(in the rows, 128 means zero)
Each path is a new rotation, seen through one point. The rows after it are directions, each followed by how far the rotation turns it, in degrees each step (0 if it stays put).
Each turn is a multiple of 5 degrees from 10 to 175, or 0.
Each row of a path follows its step; steps can be skipped.
path 1
step 1: [132 131 136 135 122 124 121 127 133 129 129 124 130 133 131 122 128 136
 132 132 129 112 127 128 126 135 132 127 123 125 131 140 127 129 126 127
 125 132 125 135 127 125 132 134 128 124 126 126 133 116 137 126 127 122
 124 133 124 121 133 131 133 125 134 135 142 127 125]
step 3: [127 133 132 127 139 125 113 133 131 127 131 131 121 127 131 128 130 127
 126 130 131 119 118 125 117 135 127 130 127 123 124 130 128 121 133 120
 119 131 115 123 124 132 127 120 126 129 127 128 127 122 129 129 120 121
 122 129 134 133 134 128 122 131 125 128 127 135 129]
step 5: [130 136 121 123 123 125 122 132 131 137 130 122 132 126 136 118 134 121
 129 126 142 121 133 117 123 133 131 126 129 121 120 130 136 124 133 133
 124 128 131 130 127 136 120 126 133 128 129 125 124 130 130 129 127 132
 122 135 123 125 135 125 132 122 131 122 133 127 130]
step 7: [123 130 133 124 127 126 129 135 131 129 129 115 117 125 126 117 123 130
 134 130 127 122 128 125 125 138 119 130 130 126 130 135 125 131 125 121
 125 127 120 121 123 131 124 133 129 134 125 123 131 138 131 128 128 132
 122 133 120 128 127 136 130 132 123 131 141 126 122]
step 8: [128 132 137 126 131 126 120 139 132 118 122 124 128 134 122 126 132 126
 127 130 141 126 127 132 127 130 121 133 126 122 126 130 134 130 138 124
 130 128 129 127 128 124 128 118 127 129 119 129 123 123 137 123 132 132
 120 126 126 129 129 122 133 131 132 125 141 133 136]
step 9: [131 131 134 130 124 122 124 132 133 126 130 127 125 134 132 118 130 130
 123 132 128 124 124 130 129 128 141 132 132 128 133 121 136 132 135 127
 119 129 122 129 124 137 128 129 135 127 122 129 119 126 123 123 124 126
 127 130 119 135 137 133 132 129 129 142 132 134 124]
step 10: [132 141 123 138 122 121 123 129 135 122 120 130 129 128 127 110 132 124
 127 126 128 112 132 127 128 132 124 125 116 123 132 129 126 130 131 127
 132 129 126 124 123 128 126 128 125 124 127 125 132 126 135 135 125 127
 119 129 128 123 132 129 132 125 124 132 125 130 123]
step 11: [129 129 126 124 121 122 125 128 121 117 135 116 118 128 129 132 131 127
 122 129 139 122 124 128 128 135 135 126 130 130 132 138 134 127 127 126
 122 128 127 123 128 127 116 123 131 116 129 130 128 127 130 128 124 127
 116 124 127 121 136 134 127 131 125 127 130 130 133]
Directions:
[128 127 128 128 127 127 130 128 130 129 131 128 128 129 131 128 130 128
 130 129 127 128 125 129 130 129 128 126 128 127 129 126 127 126 131 126
 130 128 126 128 127 129 129 128 126 126 128 127 127 125 128 128 128 128
 130 128 128 130 129 130 125 130 128 129 129 126 127]  125
path 2
step 0: [124 131 124 129 134 126 130 115 129 127 116 133 131 122 128 133 132 124
 125 122 128 126 135 126 137 125 122 126 132 130 132 133 131 127 131 127
 141 121 122 120 123 128 126 123 121 125 127 131 123 135 132 118 127 131
 122 135 130 119 120 136 136 118 121 132 126 123 131]
step 2: [128 121 122 141 134 131 121 131 130 123 125 126 133 122 121 128 125 120
 129 122 134 125 123 124 140 135 123 135 134 135 129 129 119 125 141 130
 130 124 115 126 135 127 124 138 132 131 131 131 131 124 126 132 124 122
 129 130 124 134 133 133 135 122 123 124 128 125 125]
step 3: [123 125 128 124 127 131 125 128 140 127 119 131 133 133 131 127 127 118
 108 123 131 135 131 132 132 120 124 133 132 135 125 134 123 120 129 132
 125 127 124 122 132 134 126 122 122 128 120 122 132 124 126 124 119 122
 133 127 135 129 123 130 141 124 123 123 124 133 129]
step 5: [135 122 117 129 131 125 128 124 125 128 122 125 131 114 126 131 132 117
 134 122 123 125 139 120 130 125 123 131 134 127 126 132 119 118 128 131
 138 121 122 117 128 123 129 130 123 128 126 127 128 129 127 122 130 123
 122 123 128 129 111 129 129 131 132 124 129 129 120]
step 6: [130 127 125 128 120 126 125 125 130 119 119 136 121 128 136 128 128 125
 125 121 126 130 133 133 133 126 134 138 125 142 130 131 130 130 129 128
 126 119 121 125 125 134 130 137 129 122 128 137 124 131 131 125 127 121
 126 131 136 117 114 130 126 128 130 130 113 129 122]
step 7: [127 121 124 125 132 128 125 120 130 124 125 131 126 121 129 132 120 119
 125 120 126 123 122 115 136 129 131 127 131 134 128 132 123 121 131 131
 124 124 121 138 132 125 122 137 128 131 132 145 123 125 130 128 134 130
 125 135 139 124 133 127 134 123 127 127 130 117 131]
step 8: [132 128 121 120 130 132 133 135 135 129 115 129 127 129 122 119 121 111
 128 119 123 132 128 124 132 121 131 139 131 127 125 125 123 123 129 123
 122 125 116 124 133 128 129 133 123 123 131 125 137 129 131 121 130 122
 133 131 132 139 131 126 131 123 125 124 132 128 131]
step 9: [120 122 123 130 136 136 118 132 134 122 127 124 125 130 126 121 122 128
 117 118 124 133 124 127 128 136 136 120 131 134 129 131 125 129 132 121
 129 123 128 125 118 127 126 135 126 127 124 121 139 126 131 120 125 119
 129 129 135 126 122 125 125 124 116 126 119 122 124]
Directions:
[127 124 128 133 127 129 127 128 128 127 131 127 128 129 129 128 129 127
 128 129 127 128 129 128 128 128 128 129 126 132 126 127 130 126 130 129
 126 128 127 128 128 129 128 127 130 128 128 129 127 129 127 129 128 127
 130 129 128 127 128 129 128 129 130 128 128 128 127]  90
[127 129 128 129 125 125 126 127 128 130 128 130 131 130 128 126 129 130
 129 128 127 128 129 127 129 129 129 127 132 129 127 130 129 128 127 128
 127 130 128 127 129 126 129 128 130 128 127 129 129 128 130 126 129 128
 130 129 127 130 129 129 126 130 128 128 128 128 129]  0
